Each path below is one point turned by a fixed rotation once a step. After each direction that follows a path, write how fast that rotation turns it, in degrees a step (0 if it stays still).
Each turn is a multiple of 5 degrees from 10 to 175, or 0.
Each row of a path follows its step; steps can be skipped.
Rotation 1:
step 1: -2.66 +2.17 -0.99 +0.28 -0.11 +0.50 +0.31 +0.06 -2.69 +0.04 +0.96 +0.09
 -0.72 +1.84 -0.96 -0.45 +0.61 +1.09 -1.24 +0.78 -3.00 -3.49 +1.89 -0.29
 -1.67 +2.44 +2.19 +2.43 -1.50 +2.42 +0.20 +1.55 -0.60
step 2: -2.99 +1.95 -0.88 +2.02 +0.62 +0.98 -0.49 -0.46 -1.95 -1.42 -0.33 +1.53
 -1.63 +0.13 +0.20 +1.14 +1.81 +1.78 -2.30 +0.08 -0.74 +1.22 +2.52 +0.05
 +0.32 +4.72 +0.89 -0.03 +1.32 +2.31 -1.49 -0.31 +0.35
step 4: -1.87 +2.65 +0.31 -1.06 +0.85 +0.87 +2.84 +0.55 +3.69 +1.67 -0.77 +0.15
 -0.38 +1.09 -2.80 -1.87 +2.17 -1.20 -0.41 -0.42 -0.32 +0.02 +0.96 -1.05
 +0.02 -1.94 -1.89 -0.76 -0.84 +2.53 -0.96 +0.53 +2.81
step 5: -0.22 +2.94 +0.11 -0.68 +0.81 +0.37 +1.57 -0.32 -1.04 +1.02 +0.95 -0.77
 -1.66 +0.25 -1.20 +0.09 +1.86 +1.33 -0.83 -2.33 -1.83 -0.98 +1.70 -4.37
 -0.51 -3.88 -0.24 -1.03 +1.21 +1.49 -0.35 +1.82 +1.80
step 7: -4.23 -0.22 -0.49 +2.29 +0.70 -0.71 +3.68 -2.32 -0.27 +1.53 +0.91 -0.08
 +1.20 -0.81 -0.66 +0.27 -0.24 -1.42 -2.27 -0.09 +0.15 +1.20 +0.82 -0.05
 -1.42 +0.90 +1.25 -0.32 +0.48 +0.92 -1.95 -0.67 -4.03
step 8: -4.72 -0.35 +2.40 -0.25 -2.17 +1.78 +2.76 -1.85 -1.62 -0.85 -1.11 -0.66
 -0.98 +0.21 -1.44 -1.11 -1.58 -2.04 -0.63 +0.59 +1.13 +1.60 +2.22 -0.17
 +0.00 -0.94 +0.31 -0.68 +0.47 +1.70 -1.48 -2.37 -0.36
step 9: -2.54 +0.16 +3.07 -2.20 -0.03 +1.30 +0.77 +0.46 -2.40 -2.02 -0.60 -0.02
 +0.67 +0.44 -2.98 +0.72 +0.56 -1.04 -0.43 -2.65 +0.43 +0.19 +1.04 +0.23
 +0.63 -1.96 +0.94 +2.03 -1.42 +2.81 +0.34 -2.20 +2.64
step 10: -0.38 +0.37 +1.00 +0.23 +2.82 +1.26 -1.24 +0.42 -0.42 +0.51 +0.45 +1.79
 +2.90 -0.35 +0.08 +0.79 +1.07 +0.74 -2.31 -3.12 +1.13 -1.70 +1.55 -1.10
 +0.51 -1.92 +1.71 +2.30 -1.32 +4.11 -1.50 -0.37 +1.28
step 11: -2.66 +0.75 -1.11 +0.90 +1.93 +1.83 -0.61 -0.29 +1.15 +2.69 -1.15 +0.03
 +0.52 -1.30 +2.30 -0.61 -0.17 +2.68 -1.19 -2.66 +3.39 -0.91 +1.94 -2.27
 +0.89 -0.35 +3.00 -0.22 -0.20 +0.14 -1.72 +0.04 -0.12
step 12: -4.60 +1.01 +2.36 -0.74 +0.45 -1.27 +1.31 +0.65 +1.66 +1.49 -1.12 -1.71
 -0.12 -1.95 -0.27 +0.32 +0.70 +1.40 +0.87 -2.50 +3.43 +0.67 +0.03 -2.01
 -0.06 +1.44 +0.55 -1.67 -0.37 -2.37 -1.25 +0.21 -0.75
Directions:
-0.04 +0.23 +1.27 -0.68 +0.06 +0.08 +0.67 +0.49 -0.09 -0.69 +0.06 -0.46
 -0.69 +0.48 -0.08 -1.48 -0.06 -1.00 +0.96 -0.41 -0.07 -0.73 +0.04 +0.06
 -0.24 -0.10 -0.26 -0.80 -0.62 -0.24 -0.23 +0.28 +0.00 => 85
-0.62 -0.04 -0.26 -0.30 -0.15 +0.29 +0.32 +0.26 -0.60 -0.23 -0.60 +0.82
 +0.46 -0.38 +0.67 -0.44 +0.61 -0.62 -0.35 -0.04 +0.72 +0.05 +0.46 -0.25
 -0.92 +0.52 -1.31 +0.33 +0.60 -0.48 +1.35 +0.06 -0.36 => 70
+0.39 -0.07 -0.61 +0.43 +1.07 -0.31 +0.03 -0.31 -0.48 -1.10 +0.53 +0.52
 -0.47 -0.83 +0.93 -0.12 +0.15 +0.15 +0.22 -1.21 -0.52 -0.28 +0.73 +0.93
 +0.51 -0.07 +0.07 +0.41 -0.05 +0.41 -0.04 +0.73 -0.35 => 85
+0.00 +0.13 -0.40 +0.11 -0.92 -0.60 +0.67 -0.16 +0.13 -0.67 -0.38 -0.61
 +1.16 +0.67 +0.28 +0.25 +0.81 +0.03 +0.49 -0.15 -0.69 -0.62 +0.23 +0.22
 +0.43 -0.87 +0.10 -0.37 +1.05 -0.25 -0.12 -0.66 -1.03 => 45
-0.36 -0.04 -0.96 -0.83 +0.05 +0.16 +0.70 +0.16 +0.21 +0.16 -0.49 -0.77
 -0.33 -0.16 -0.65 -0.08 -0.02 +0.30 +0.25 -0.53 +0.00 -0.05 -0.18 +0.89
 +0.26 +0.07 +1.01 +0.73 -0.78 -0.95 +1.44 -0.38 +0.21 => 130
-0.48 -0.02 +0.41 +0.17 -0.17 +0.25 -1.09 +0.09 -0.82 -0.11 -1.02 +0.94
 +0.49 +1.04 -0.04 -0.32 +0.48 +0.56 +0.15 +0.17 +0.58 -0.67 +0.44 +1.02
 +0.55 +0.47 +0.58 -0.09 -0.75 +0.64 -0.05 -0.45 +0.15 => 45
+0.26 +1.23 -0.33 -0.15 +0.59 +0.24 -0.15 -0.08 -0.71 +0.49 -0.05 +0.04
 +1.16 +0.10 +0.83 -1.03 -0.25 +0.34 +0.68 -0.22 -0.45 +0.31 -1.23 -0.64
 -0.20 -0.73 +0.30 +0.34 -0.05 +0.54 +0.40 +0.00 +0.52 => 70
-0.44 +0.68 +0.79 +0.32 -0.77 -1.29 +0.00 -0.73 -0.07 -0.21 +0.38 -0.08
 -0.57 +0.08 +0.70 -0.05 +0.22 -0.10 +0.00 +0.80 +0.09 +0.64 -0.05 -0.49
 +0.22 +0.31 +0.80 +0.51 -0.79 +0.20 +0.92 +0.47 -1.03 => 60
